In the data rows, the value 50 means zero.
Some points, one per row:
[27 63 50 65 53 57 65 47 74 44 68 45 55 33 44 32 39 36 51 49 29 45 52 58 50 52 69 53 86 49 35 71]
[62 45 69 52 52 49 53 37 30 39 50 40 51 71 75 56 39 41 46 55 66 54 49 48 49 49 49 73 44 65 50 55]
[44 47 67 45 50 55 70 44 45 58 15 49  7 39 99 44 46 62 37 43 44 21 61 34 46 54 43  7 62 56 23 53]
[62 46 52 45 42 51 48 65 64 58 53 64 58 57 36 52 54 53 65 51 48 41 42 54 50 46 53 53 48 43 50 46]
[58 59 49 48 34 45 38 59 46 46 51 68 55 55 46 56 48 59 54 56 65 63 54 50 52 47 46 64 29 52 61 37]
[56 56 41 40 35 53 44 65 66 51 56 55 57 51 35 47 67 40 73 52 51 45 48 50 60 40 53 57 42 24 60 44]
[41 99 55 62 64 56 59 44 56 41 69 31 51 32 53 44 53 43 58 54 42 37 40 62 49 43 61 57 73 46 30 67]
[44 56 36 37 36 53 23 59 61 61 45 60 53 49 40 60 50 41 60 37 55 51 37 62 80 53 39 39 56 37 28 49]
[63 42 63 56 49 47 50 55 54 48 50 51 53 57 45 49 52 52 53 55 50 48 34 56 48 41 51 52 50 50 48 48]
[51 49 29  0 39 60 45 39 44 49 37 60  0 52 41 74 84 68 61 35 51 51 79 52 63 61  7 40 26 61 81 40]
[51 57 43 44 26 48 38 78 63 77 58 71 58 44 15 50 40 30 45 47 55 61 55 48 60 63 48 47 50 49 41 52]
[54 54 62 52 54 45 53 62 51 65 50 75 51 55 40 61 60 63 53 50 52 50 59 53 50 63 49 41 45 70 39 51]
[43 46 46 60 33 67 37 46 38 35 48 52 24 14 62 53 36 39 44 45 24 63 64 52 62 53 46 60 50 55 60 16]
[73 47 60 48 52 37 46 41 34 38 65 46 49 64 68 56 46 51 43 61 69 74 49 52 47 30 45 74 40 63 61 48]
[43 38 64 75 64 58 47 49 53 48 45 33 43 41 43 36 51 49 60 51 33 35 25 49 47 38 73 46 55 38 48 58]
[55 50 51 47 48 42 53 58 56 51 60 62 49 57 51 49 45 66 47 59 54 64 49 50 51 52 47 52 56 57 53 40]
[50 74 52 46 46 45 33 42 39 39 71 44 54 52 50 54 31 39 41 56 70 70 52 53 47 43 43 64 46 57 47 59]
[67 41 59 46 52 36 45 60 40 50 52 63 57 57 41 52 50 53 37 60 66 79 54 42 43 37 41 56 33 72 51 46]
[68 63 47 39 49 38 46 48 45 63 54 64 50 58 39 65 46 59 50 50 63 55 60 60 42 53 38 45 33 57 62 50]
[40 74 85 58 72 63 68 39 47 49 46 41 32 33 99 41 37 41 55 50 39 26 46 52 60 43 74 45 61 58 18 81]
[40 75 61 60 61 61 63 51 56 54 46 46 50 40 57 41 48 48 54 49 41 34 40 59 46 46 64 47 61 48 22 65]
[46 33 37 55 62 40 49 36 17 71 48 52 40 57 50 65 59 90 42 37 65 57 80 46 37 57 29 24 39 72 40 61]
[65 45 61 60 41 39 45 47 53 43 57 57 58 58 45 41 37 50 45 58 62 59 47 56 42 45 45 53 54 55 52 49]
[39 29 47 25 63 46 45 42 39 52 20 61 37 62 45 67 62 67 39 43 44 53 99 45 50 55 27 29 32 71 53 40]
[13 47 43 58 55 35 31 60 43 16 59 40 77 50 39 92 56 57 68 67 44 74 48  0 83 65 65 53 50 36 50 49]
[48 59 56 48 54 60 66 21 31 30 68 32 54 57 80 49 49 58 45 44 76 48 19 56 54 60 52 83 56 49 58 45]
[24 60 48 62 71 76 99 27 59 37 67  9 47 45 86 34 46 39 57 38 32 44 32 68 63 60 68 70 99 48 44 46]
[53 53 61 58 57 56 45 39 45 49 48 50 48 45 47 54 44 55 60 44 44 43 42 60 47 37 55 54 43 55 46 50]
[36 68 45 56 47 62 54 47 73 43 67 46 45 41 42 39 52 46 62 47 41 33 37 54 57 50 62 59 62 35 55 60]
[34 37 66 78 55 10 53 64 37 61 53 43 55 45 49 48 46 60 39 98 51 64 66  0 40 51 58 23 58 48 45 34]
[44 28 52 75 55 42 56 44 53 25 43 50 66 63 49 43 31 48 38 73 55 64 42 67 31 55 42 53 68 68 61 34]
[28 60 29 52 27 64 52 32 65 27 61 50 42  0 51 14 17 41 45 39 26 46 59 52 49 57 58 49 61 25 80 47]
[53 53 41 31 32 48 29 60 57 51 51 66 46 56 40 62 49 48 50 48 54 43 40 50 66 48 48 45 36 27 74 47]
[47 56 51 41 51 81 64 47 47 53 43 40 46 54 58 43 61 38 56 34 39 35 45 43 60 59 68 72 50 50 40 69]
[35 38 56 56 71 60 58  0 35 18 38 40 94 77 55 73 54 80 54  0 67 50 59 46 73 99 59 66 36 50 64 55]
[40 77 79 52 65 61 67 40 51 48 50 50 39 36 99 43 37 44 61 52 45 28 51 52 64 46 71 49 54 53 28 75]
[46 65 59 54 65 75 66 39 71 46 50 36 41 41 57 21 50 30 66 33 16 29  5 81 56 35 69 53 66 37 50 52]
[45 49 53 52 67 47 55 58 55 56 50 49 43 52 59 56 51 55 62 57 40 56 40 49 76 50 55 55 60 57 47 35]
[48 51 57 51 61 61 60 46 43 57 51 50 50 61 51 61 50 45 55 40 48 47 54 54 53 61 60 62 45 65 40 67]
[55 35 49 31 51 55 44 45 31 46  0 48 15 58 53 56 70 61 47 37 45 62 60 55 55 52 18 36 41 74 46 46]
[34 52 37 47 39 70 45 54 54 49 53 51 33 22 52 48 50 43 58 45 31 52 53 44 70 56 56 58 56 44 52 44]
[52 53 42 47 49 45 53 47 43 49 67 46 39 43 59 50 39 59 35 52 57 57 53 47 32 51 40 40 60 49 50 53]
[42 38 32 49 99 32 53 34 16 27 58 46 67 61 43 57 87 52 47 74 58 81 52  0 42 41 45 61 33 69 46 46]
[38 23 47 18 68 45 44 40 37 53 17 56 36 68 44 69 70 65 35 43 45 55 99 42 49 54 21 27 30 74 54 42]
[55 39 53 50 41 53 61 47 60 52 40 46 54 62 55 42 53 49 55 34 45 43 33 63 57 46 52 52 57 42 45 42]
[34 51 35 42 34 72 40 56 50 51 51 53 29 19 52 55 55 43 61 44 32 52 55 40 73 57 53 58 48 42 54 41]
[62 46 49 50 47 35 42 64 37 74 55 60 49 48 45 61 43 50 44 54 61 68 65 43 50 53 53 52 38 57 52 55]
[61 47 50 41 55 59 41 52 40 57 35 42 19 44 58 50 58 48 41 42 40 43 35 57 45 34 51 35 45 45 54 55]
[38 83 65 27 61 99 77 16 33 60 40 36  0 43 70 47 55 31 50  0 32 40 65 58 51 59 54 57 46 76 38 81]
[45 57 42 44 46 54 46 58 54 56 51 58 41 55 39 55 59 60 58 47 57 48 45 45 47 66 43 48 40 48 58 54]
[43 46 47 74 70 43 54 43 54 47 67 33 57 36 59 48 40 37 31 55 43 60 64 48 39 45 69 46 68 45 48 73]
[60 44 68 50 50 45 64 54 69 61 38 46 56 46 30 28 52 53 57 46 42 38 44 62 34 35 54 31 54 43 34 62]
[60 53 51 49 53 49 43 46 52 48 48 43 43 45 49 41 58 51 51 42 47 24 28 56 42 23 61 33 44 12 62 65]
[29 64 60 84 59 56 78 42 81 35 65 44 51 21 62  3  3 53 44 52 29 43 51 60 50 53 74 41 99 52 33 72]
[39 55 49 70 64 51 55 37 50 47 66 34 36 30 59 38 29 51 34 44 41 42 45 47 38 46 72 29 64 38 51 90]
[56 48 58 36 39 72 56 59 45 88 19 54 26 53 59 49 53 49 39 44 45 48 56 53 34 51 24 32 49 66 44 27]
[44 58 48 41 44 66 38 45 67 39 63 52 24 47 41 45 41 49 50 43 49 34 11 44 66 59 61 49 43 24 97 55]
[18 55 47 68 46 69 48 37 81 38 62 35 43 24 43 29  1 38 40 36 36 34 11 59 59 54 67 45 78 32 49 75]
[47 41 54 65 57 33 48 83 40 68 54 49 54 49 45 49 44 50 40 74 50 64 62 33 47 59 60 40 54 56 48 47]
[99 62 56 43 49 44 49 57 42 97 59 49 47 42 46 43 39 35 36 46 57 52 50 64  7 25 47 37 38 44 55 57]
[41 56 51 10 49 72 60 53 41 72 37 55 15 52 52 61 53 53 42 48 55 45 50 58 23 79 22 41 53 71 50 37]
[54 41 42 45 51 43 34 57 32 58 58 48 39 51 58 61 51 58 25 50 62 49 53 28 42 52 50 34 42 46 54 63]
[38 27 45 34 16 43 28 69 67  7 55 72 51 58 38 55 35 77 46 44 51 54 41 38 61 51 46 33 51 33 46 58]
[ 2 60 49 53 83 56 72 50 35 67 44 54 48 52 44 69 39 51 50 68 79 44 39 79  0 99 10 33 62 79 49 35]
[48 64 38 40 43 48 46 46 57 53 54 67 54 56 34 74 58 73 75 47 63 52 58 58 57 59 40 50 34 50 73 44]
[38 73 87 59 73 64 68 42 48 50 44 42 36 36 99 41 35 41 56 53 40 26 44 52 60 47 72 47 61 61 19 78]
[70 49 55 49 47 47 52 41 36 45 32 61 51 74 42 58 67 77 53 38 73 43 46 61 44 39 42 45 11 51 49 46]
[26 53 45 71 47 51 70 46 71 43 60 44 55 45 43 24 19 45 39 56 44 53 53 53 38 65 54 44 95 52 47 52]
[67 43 66 40 57 30 49 58 49 55 45 59 46 61 57 61 41 56 55 68 58 65 47 48 61 44 47 48 48 61 51 27]
[41 51 31 52 46 38 50 51 44 50 53 43 49 42 55 44 32 40 28 58 55 58 68 42 27 65 47 41 57 40 72 55]
[45 81 77 58 74 65 68 29 44 37 44 13 45 36 93 29 47 45 58 48 40 23 45 60 51 36 77 63 58 55 23 89]
[73 45 79 58 53 34 53 68 55 59 29 60 62 55 41 49 52 46 68 65 48 41 42 49 45 36 57 37 47 46 41 41]
[69 42 56 42 42 34 48 66 55 60 71 58 56 56 30 49 49 46 44 62 67 68 55 44 42 53 43 57 41 56 54 50]
[14 74 46 75 53 67 40 54 49 47 68 50 39  0 55 54 40 34 57 46 18 34 54 40 61 57 78 60 49 43 50 48]
[48 55 35 45 68 37 56 33 37 18 76 48 58 56 60 58 70 67 43 66 84 59 18 47 49 51 25 51 56 54 57 16]
[55 52 56 58 58 43 56 53 49 55 36 51 51 48 53 47 59 64 49 47 47 44 54 53 40 48 44 37 54 52 36 48]
[47 44 43 44 45 51 41 60 49 66 41 51 40 60 42 53 62 69 44 45 58 52 53 42 50 59 32 37 45 58 52 46]
[69 46 40 35 37 45 51 66 64 63 41 53 65 53 12 34 71 45 66 46 52 52 46 60 55 37 41 50 39 35 59 38]
[32 56 53 70 59 61 55 37 64 36 73 34 36 31 51 20 37 43 40 44 33 35 34 50 49 50 74 48 69 42 52 76]
[52 51 58 57 48 58 54 55 59 50 50 53 49 40 46 44 48 39 54 47 31 40 47 59 53 46 58 48 56 46 47 49]
[27 60 51 87 64 55 68 27 63 31 78 34 48 31 60 24 33 41 48 55 37 45 41 62 52 39 59 55 93 50 44 59]
[47 54 60 50 52 76 57 45 51 54 32 25 56 52 60 38 58  0 75 22 38 40 34 68 76 48 68 74 54 41 23 64]
[24 63 41 61 81 61 85 22 75 31 81 22 44 28 68 15 43 35 56 49 15 53 31 73 65 47 64 57 99 48 41 50]
[53 55 54 39 41 49 35 57 58 51 52 59 47 57 37 55 46 56 46 53 59 47 40 53 55 49 50 52 42 44 58 53]
[82 35 59 57 49 40 36 56 35 44 50 54 55 71 54 55 53 50 39 70 67 82 50 60 55 35 35 68 38 80 59 31]
[59 47 52 48 46 51 49 64 63 58 54 62 55 55 39 52 54 50 64 53 47 44 44 52 53 47 55 54 50 46 48 47]
[32 84 44 46 53 58 57 39 56 45 47 52 33 44 41 44 50 72 50 39 43 48 67 57 53 62 49 44 49 57 50 63]
[47 47 48 19 52 50 38 63 38 50 41 53 33 55 56 66 58 57 31 59 41 67 53 42 84 47 40 43 49 58 51 40]
[53 42 50 38 47 46 42 63 55 50 54 63 55 63 48 67 45 44 43 66 52 54 57 47 55 56 45 60 43 59 56 42]
[47 57 50 59 47 50 44 65 52 62 51 73 60 46 45 82 55 44 62 51 40 42 67 57 51 61 54 51 36 51 49 29]
40 more points follow, each with its number after it:
[48 49 41 92 58 40 66 36 47 45 63  9 63 28 66 28 29 51 28 43 43 48 58 59 27 34 71 36 75 36 45 89] 0
[62 46 44 40 33 45 43 64 56 61 49 61 57 58 41 55 69 58 58 53 58 52 51 49 50 49 44 47 44 39 54 43] 1
[47 63 40 43 46 49 49 45 58 52 55 63 53 54 36 69 55 68 73 47 59 50 56 60 57 57 43 51 39 49 68 47] 2
[40 54 43 55 46 53 51 48 72 35 62 46 58 52 43 44 54 47 63 51 44 45 48 52 53 49 56 62 60 38 53 55] 3
[68 43 43 34 19 43 42 62 65 67 58 69 60 50  7 50 53 55 70 51 62 55 49 55 54 54 43 59 29 35 72 37] 4
[43 53 59 41 50 81 76 41 37 48 51 38 43 56 78 53 55 55 49 28 56 32 39 52 70 79 59 62 54 51 44 57] 5
[64 48 56 56 52 42 50 49 44 39 55 49 50 58 53 51 45 67 41 63 65 59 45 56 44 49 38 53 54 62 58 37] 6
[46 45 47 56 36 62 39 46 38 34 49 53 30 23 60 54 40 42 44 49 31 64 62 49 59 50 45 61 47 58 59 21] 7
[67 37 43 27 19 47 36 61 65 57 48 63 64 54 27 56 61 41 68 49 60 50 40 55 55 52 39 52 41 27 60 40] 8
[44 23 44 52 59 46 55 47 52 46 56 53 50 58 49 44 52 56 47 52 52 58 52 42 49 50 46 54 54 63 46 48] 9
[48 46 52 39 56 64 61 50 54 58 47 52 45 65 67 55 54 45 54 40 46 37 49 52 67 74 59 66 46 53 53 44] 10
[58 45 46 39 29 39 28 69 57 42 56 79 60 63 39 63 35 81 45 57 67 65 50 48 60 51 44 50 45 54 44 52] 11
[74 57 49 59 55 18 33 44  3 54 77 37 52 39 55 50 39 40 25 58 75 77 66 46 26 28 46 57 25 55 60 67] 12
[56 38 56 45 52 43 51 54 51 63 47 69 46 60 43 58 53 72 56 50 55 47 61 52 49 62 45 34 46 64 37 52] 13
[72 42 58 43 41 40 41 55 48 52 55 65 55 60 46 58 36 58 43 61 66 61 51 49 47 48 44 55 44 61 49 46] 14
[46 84 49 51 54 59 53 48 61 55 59 49 49 43 43 47 62 57 66 49 40 45 47 57 58 51 59 58 58 52 41 63] 15
[41 54 44 52 34 72 58 43 54 36 38 47 18 23 59 39 41 47 26 40  0 54 71 52 62 63 50 48 69 56 55 43] 16
[61 50 42 33 34 49 47 71 76 59 49 77 58 58 37 62 59 47 62 58 52 46 58 41 55 61 47 55 44 44 63 35] 17
[54 57 41 29 36 51 34 61 57 51 50 64 41 53 41 62 51 50 51 47 52 40 38 50 61 47 52 46 35 23 79 49] 18
[28 49  0 24 62 57 59 45 55 27 49 48 60 55 44 51 88 43 56 56 44 54 48  6 57 52 41 61 51 53 56 41] 19
[45 59 24 37 25 54 48 49 72 44 58 61 52 50 35 49 53 49 58 49 57 48 48 45 44 65 36 55 45 28 99 36] 20
[50 51 58 41 61 59 46 47 60 43 37 43 22 47 50 47 56 59 65 39 40 14  0 56 62 41 60 43 45 28 68 47] 21
[38 49 53 43 54 75 56 48 45 36 19 36 29 46 60 42 46 49 43 46 33 58 50 60 53 51 40 52 63 75 46 48] 22
[71 56 51 58 53 27 39 45 13 54 71 37 52 39 54 48 41 39 31 54 67 71 62 49 30 29 48 56 31 53 56 66] 23
[32 54 47 44 38 49  5 45 46 57 46 74 49 62 24 61 46 53 47 28 60 40 46 57 80 64 32 11 29 46 47 57] 24
[33 63 54 68 99 54 70 28 58 34 50  0 35 33 74 30 63 38 84 49 10 43  0 66 58  0 69 51 84 22 50 33] 25
[48 22 37 55 81 17 26 49 36 56 52 47 86 59 62 96 55 40 11 63 64 71 87 32 49 35 58 39 40 35 61 56] 26
[47 45 57 54 56 44 48 60 53 54 46 50 56 54 41 57 49 49 54 59 49 57 58 33 48 54 58 46 50 53 45 52] 27
[43 48 52 27 59 61 45 48 39 56  9 52  9 59 47 49 57 67 41 42 47 45 45 52 50 66 35 37 41 70 54 48] 28
[66 59 65 54 45 66 57 47 64 60 41 47 62 47 40 34 59  0 76 33 34 20 26 76 42 29 59 55 53 36 27 58] 29
[14 62 39 48 66 49 54 54 31 70 37 46 51 61 40 61 51 52 57 67 86 53 56 56  0 99 10 39 44 71 60 39] 30
[45 41 21 34 46 50 45 50 54 44 49 65 60 64 35 64 72 58 62 48 57 53 56 28 57 57 41 53 38 52 54 46] 31
[47 43  9 61 56 17 38 53  0 70 64 40 52 47 86 73 56 50  0 56 71 64 74 34 34 37 43 18 47 40 48 71] 32
[62 37 59 58 50 30 36 59 44 56 54 59 63 63 42 62 44 58 44 76 66 67 59 33 50 50 49 56 41 54 57 39] 33
[32 60 54 82 54 53 73 44 81 34 66 46 54 25 50  5  4 54 41 53 32 51 51 59 47 54 69 44 99 52 40 66] 34
[47 58 56 55 51 45 59 49 61 50 52 60 47 49 57 39 37 73 47 59 50 48 47 51 52 50 50 40 65 57 43 46] 35
[65 29 52 47 55 41 37 69 31 54 43 51 52 64 56 59 44 50 39 68 60 72 51 55 51 51 41 56 45 74 53 40] 36
[51 29 53 63 57 25 46 54 34 45 58 49 65 58 45 59 57 46 46 88 62 71 53  9 44 47 51 52 47 51 59 32] 37
[43 61 57 50 50 58 36 51 53 55 53 62 30 48 42 58 43 52 49 41 48 35 35 44 62 62 59 43 40 48 56 56] 38
[25 56 47 61 67 72 99 30 59 40 65 15 46 45 81 33 48 42 55 40 34 45 35 64 61 59 64 67 99 48 44 46] 39
Which two of these numbered points are nearest to each point below, looking only along the 3 directions in which the first points spread most? Their numbers follow each, nearest first.
[46 64 56 54 62 72 62 43 69 47 53 40 43 42 55 26 51 34 65 36 22 33 12 76 58 40 67 54 64 39 50 51] > 29 16
[49 46 48 48 48 48 44 57 45 66 42 48 46 58 45 53 63 67 44 47 58 55 59 45 45 52 31 40 48 64 40 48] > 13 19
[63 51 40 48 48 39 44 52 48 61 60 47 53 45 44 56 57 42 49 52 61 57 54 49 46 37 49 51 40 39 56 63] > 19 27
[62 35 53 39 55 37 47 46 38 39 53 57 56 66 47 58 63 60 45 66 66 67 51 35 43 42 42 62 36 71 52 47] > 36 12
[48 34 37 49 42 46 35 59 49 64 34 51 57 63 39 72 61 56 51 57 68 59 59 40 44 63 27 49 40 50 65 28] > 31 11
[52 26 58 76 49 24 46 63 41 51 56 50 61 52 42 53 48 50 45 82 56 73 61 35 53 53 52 50 44 56 61 30] > 37 33
[73 34 50 63 50 24 24 41  0 40 61 55 57 49 69 71 29 60 36 62 76 82 65 43 37 23 44 62 20 59 63 43] > 26 12
[45 42  0 64 57 12 36 52  0 74 65 38 52 44 93 77 59 49  0 52 68 65 82 30 35 33 46 10 46 35 46 80] > 32 12
[56 47 52 55 65 42 48 44 22 55 27 58 44 65 52 59 53 72 52 48 61 64 59 67 49 58 29 39 35 99 46 46] > 30 32
[50 40 50 34 54 62 50 43 32 48  0 42 13 55 58 52 71 56 50 33 41 56 58 56 58 56 23 37 45 73 41 51] > 28 22
[48 55 47 45 40 53 38 69 56 65 52 68 55 54 37 61 47 41 56 49 54 55 47 54 65 66 48 49 51 51 38 55] > 2 19
[77 48 64 47 42 47 56 63 60 67 40 61 61 58 36 46 49 44 61 52 48 45 45 61 43 45 53 46 48 47 47 43] > 2 19
[55 52 60 51 55 44 52 60 47 64 51 72 51 55 43 61 58 62 51 51 55 53 60 53 48 60 48 41 44 69 41 52] > 13 19
[42 68 55 46 63 64 60 34 47 49 30 40 27 44 46 47 54 51 62 34 33 42 51 61 49 50 52 50 50 57 32 76] > 5 22
[50 50 74 66 55 45 57 40 50 38 52 49 50 47 68 19 21 58 42 59 49 48 50 60 50 40 52 50 60 67 46 51] > 35 0
[49 44 44 24 12 61 31 63 58 64 48 63 62 64 50 73 34 28 42 33 59 30 48 49 73 77 53 57 37 35 47 56] > 18 24
[41 83 66 99 62 49 47 19 33 18 70 41 47  0 99 40  0 44 50 60 51 50 55 61 46 25 58 59 53 55 45 49] > 0 39
[59 49 24 36  0 48 29 66 65 59 51 61 59 55 33 61 71 53 62 49 68 48 52 44 52 50 25 49 40 14 69 28] > 4 8
[67  6 57 42 74  0 28 42 69 11 44 46 99 99 49 72 47 47 46 91 66 55 71 21 18 49 57 55 42 40 56 40] > 37 26
[71 47 38 34 46 38 43 52 49 52 39 61 60 64 34 65 81 61 52 50 61 52 48 65 66 55 32 48 34 45 74 34] > 31 1
[59  4 63 50 82 18 32 57 57 50 49 51 99 67 41 73 63 48 37 92 59 63 87 11 38 44 62 51 37 43 70 27] > 37 26
[52 35 47 31 49 57 47 49 35 52  0 51 15 56 48 52 69 61 49 33 41 59 61 54 58 57 20 34 43 72 43 46] > 28 13
[54 58 63 40 47 86 63 47 55 60 46 41 39 47 54 46 61 41 56 33 29 34 42 55 53 40 62 62 52 44 44 60] > 16 21
[27 61 53 88 55 54 79 43 88 32 68 44 54 19 51  0  0 56 41 52 27 47 51 62 47 55 73 40 99 50 38 69] > 34 25
[39 35 49  0 31 51 41 54 47 44 39 65 28 68 45 55 55 32 36 50 34 50 67 35 99 53 29 44 37 53 56 42] > 24 2
[31 68 52 83 66 65 67 21 53 39 64  0 47 28 63 17 33 15 45 33 26 38 47 57 46 41 93 54 75 33 42 99] > 25 39
[44 47 34 59 16 46 34 73 46 68 59 68 53 31 42 51 46 45 54 44 54 59 66 32 50 66 45 50 36 37 61 26] > 17 1
[16 62 17 99 40 56 57 37 65 29 85 50 70 13 48 29 35 37 56 44 35 48 61 52 50 53 62 58 65 31 61 44] > 34 3
[68 47 46 46 44 39 32 52 42 58 62 50 40 47 45 53 45 54 39 53 67 51 45 48 41 45 48 45 32 35 86 56] > 1 2
[37 64 42 56 44 57 56 48 76 43 68 48 56 42 40 41 55 46 65 48 41 42 47 56 57 49 58 62 63 35 54 56] > 3 15
[45 35 53 56 62 35 49 61 32 67 49 58 45 61 38 61 62 58 55 55 55 67 69 31 49 66 45 37 40 66 45 46] > 36 30
[39 78 63 60 62 66 64 51 57 51 43 45 47 40 60 41 52 50 61 48 38 28 36 59 52 43 67 48 61 46 16 66] > 16 5
[25 60 49 63 69 74 99 28 60 36 68 13 44 42 80 31 44 40 55 39 32 41 32 65 61 58 69 67 99 47 46 51] > 39 25
[48 50 34 31 23 47 14 66 73 61 52 70 66 54 41 78 44 20 41 55 57 45 70 47 57 55 39 48 42 40 45 46] > 17 8
[53 72  0 37 24 46 29 58 39 56 61 61 50 45 56 74 59 58 41 46 78 63 68 49 50 38 45 39 16  0 81 51] > 17 8
[50 24 56 42 63 32 35 55 63 37 49 59 99 94 45 69 51 44 35 74 53 54 79 37 60 47 56 56 36 47 58 34] > 33 37
[50 45 51 61 51 48 41 54 40 49 51 56 51 48 57 54 35 50 43 55 49 59 50 57 59 52 53 54 48 58 53 40] > 27 9
[64 37 52 39 48 36 38 54 69 46 43 61 72 74 36 61 57 49 52 64 61 56 64 38 44 42 51 56 32 38 72 30] > 11 14
[78 49 67 47 43 54 55 60 61 66 37 59 59 56 39 44 55 43 65 47 44 38 37 68 42 37 55 47 47 43 45 46] > 38 7
[54 30 45 46 74 27 49 38 32 12 59 58 65 77 52 65 54 49 42 70 63 72 47  9 48 26 38 68 32 72 54 40] > 26 12
[51 44 54 62 48 49 42 55 43 46 49 58 57 50 53 53 32 47 48 57 47 62 54 59 63 52 52 63 48 64 51 33] > 27 9
[50 56 55 42 44 50 33 54 55 48 54 59 43 57 44 56 43 59 39 54 59 47 39 49 57 49 53 52 44 48 54 57] > 19 7
[47 47 52 38 58 68 64 47 55 57 45 49 44 68 71 54 53 42 56 37 45 32 47 53 69 75 59 68 45 53 54 42] > 10 22
[55 75 78 53 58 62 75 40 50 66 47 48 55 47 54 37 65 48 59 31 39 30 47 65 38 44 56 43 50 56 24 59] > 5 22
[35 54 56 65 61 58 53 38 60 34 70 34 38 35 50 24 39 45 42 50 36 37 32 48 49 47 72 52 64 46 54 72] > 34 25
[47 56 54 41 79 59 55 34 50 46 37 33 32 46 52 50 61 53 66 36 32 38 38 62 57 41 54 49 51 52 42 58] > 5 22
[48 42 48 62 37 41 22 83 49 81 47 61 61 51 30 67 39 45 47 61 61 69 51 42 58 72 47 43 50 51 40 45] > 11 14
[42 44 53 56 55 42 44 65 55 53 52 48 57 52 40 58 48 46 51 65 47 61 59 23 51 55 60 47 54 49 45 52] > 27 9
[43 53 50 55 49 55 46 66 56 59 55 56 38 52 44 50 56 59 46 50 48 48 39 39 48 67 55 47 52 51 47 58] > 7 19
[44 37 38 55 59 43 47 39 25 68 49 52 41 53 48 62 55 82 43 39 61 56 74 46 41 57 34 28 43 66 40 62] > 30 13
[37 54 71 67 57 43 69 57 65 51 46 61 47 39 59 40 20 73 45 66 42 42 51 49 48 53 61 31 77 55 36 53] > 35 0
[83 55 73 42 52 39 47 46 41 45 46 47 55 54 52 45 40 51 45 59 60 58 52 63 41 22 44 60 36 61 50 47] > 9 6
[38 63 48 44 51 63 50 53 59 51 60 45 35 37 50 44 48 42 50 51 28 52 52 47 56 51 60 57 66 54 38 64] > 15 16
[66 46 81 47 50 99 99 17 27 71 15 37 50 72 68 44 51 32 64  0 48 25 52 69 43 51 61 81 27 67 45 59] > 5 22
[41 55 30 38 51 53 50 54 56 47 58 60 54 51 40 59 79 52 58 55 47 55 54 20 63 55 50 57 47 51 51 47] > 19 2
[47 50 52 54 54 50 45 61 60 45 48 57 60 59 40 59 56 54 56 58 48 56 51 41 61 65 56 57 54 55 47 54] > 27 19
[49 44 39 57 23 44 36 71 45 66 56 66 52 36 45 53 46 48 53 49 54 60 63 36 52 63 45 50 38 42 59 26] > 1 17
[48 42 42 20  3 61 31 67 59 68 46 68 75 68 49 77 32 20 44 31 61 40 61 49 79 83 51 64 36 40 38 55] > 18 24
[41 40 43 56 16 49 52 51 73 31 53 56 53 52 44 30 46 70 43 43 42 68 57 33 49 62 46 39 73 50 47 54] > 3 27
[56 54 22 41 33 42 38 64 50 63 58 68 55 51 47 71 58 57 52 55 63 59 62 48 58 61 46 48 42 34 66 47] > 1 17
[33 59 14 91 60 36 43 36 13 58 99 35 56  0 89 50 35 39 18 42 50 55 72 53 33 40 64 33 61 31 44 86] > 0 34
[49 12 55 28 66 56 40 49 26 32  0 39 40 70 52 58 66 64 56 53 42 58 53 73 48 52 13 49 41 91 51 35] > 30 28
[34 37 22 54 70 44 73 38 51  9 57 50 71 55 42 35 62 54 37 58 52 58 47 11 32 45 45 51 58 62 42 49] > 23 6
[36 52 39 55 33 57 53 47 57 38 65 54 41 26 45 47 37 46 52 48 37 52 62 52 53 60 49 52 53 44 67 43] > 3 15
[50 55 58 47 64 44 57 47 40 54 39 58 38 55 62 58 44 99 51 51 59 46 55 59 45 59 38 35 48 71 41 49] > 30 13
[55 50 41 33 41 57 35 75 50 57 20 68 43 60 40 53 54 69 48 44 50 49 50 57 67 44 44 43 37 51 38 46] > 24 2
[46 61 62 50 54 80 69 47 44 53 55 24 52 67 86 55 46 10 57 30 45 36 54 50 72 66 84 99 46 55 43 68] > 5 16
[49 34 46 43 65 45 55 44 47 46 51 55 52 59 51 54 69 57 56 57 53 58 46 47 54 53 50 58 48 65 43 50] > 9 6
[45 36 51 60 42 41 57 59 60 62 46 50 51 47 43 19 30 59 32 57 49 56 62 36 37 61 46 24 67 54 44 43] > 27 35
[76 46 48 32 36 44 50 69 65 67 38 51 64 54  9 32 70 46 68 46 52 51 43 69 56 33 40 49 39 34 59 37] > 8 18
[50 56 54 56 56 48 54 51 67 54 51 45 62 44 36 53 55 17 56 56 33 40 52 52 45 45 63 56 54 42 41 60] > 3 15
[55 20 55 50 48 44 44 50 39 27 35 46 45 62 56 45 25 49 17 69 55 68 56 60 44 44 30 58 51 80 66 34] > 23 6
[59 38 58 57 51 31 36 61 45 55 53 59 64 61 42 64 47 59 45 73 64 66 59 29 53 53 51 55 41 54 56 40] > 33 14
[32 53 26 52 54 37 54 45 43 45 51 41 49 42 53 44 32 41 32 59 58 57 68 47 15 68 39 39 57 42 75 53] > 9 27
[47 53 58 42 67 62 44 46 59 43 39 40 16 47 51 47 53 58 65 38 39 13  0 56 67 43 63 46 45 30 72 49] > 21 29
[69 36 40 22 14 49 34 62 68 58 47 64 67 53 23 56 65 36 72 47 60 49 38 57 56 50 39 52 40 20 61 40] > 8 4
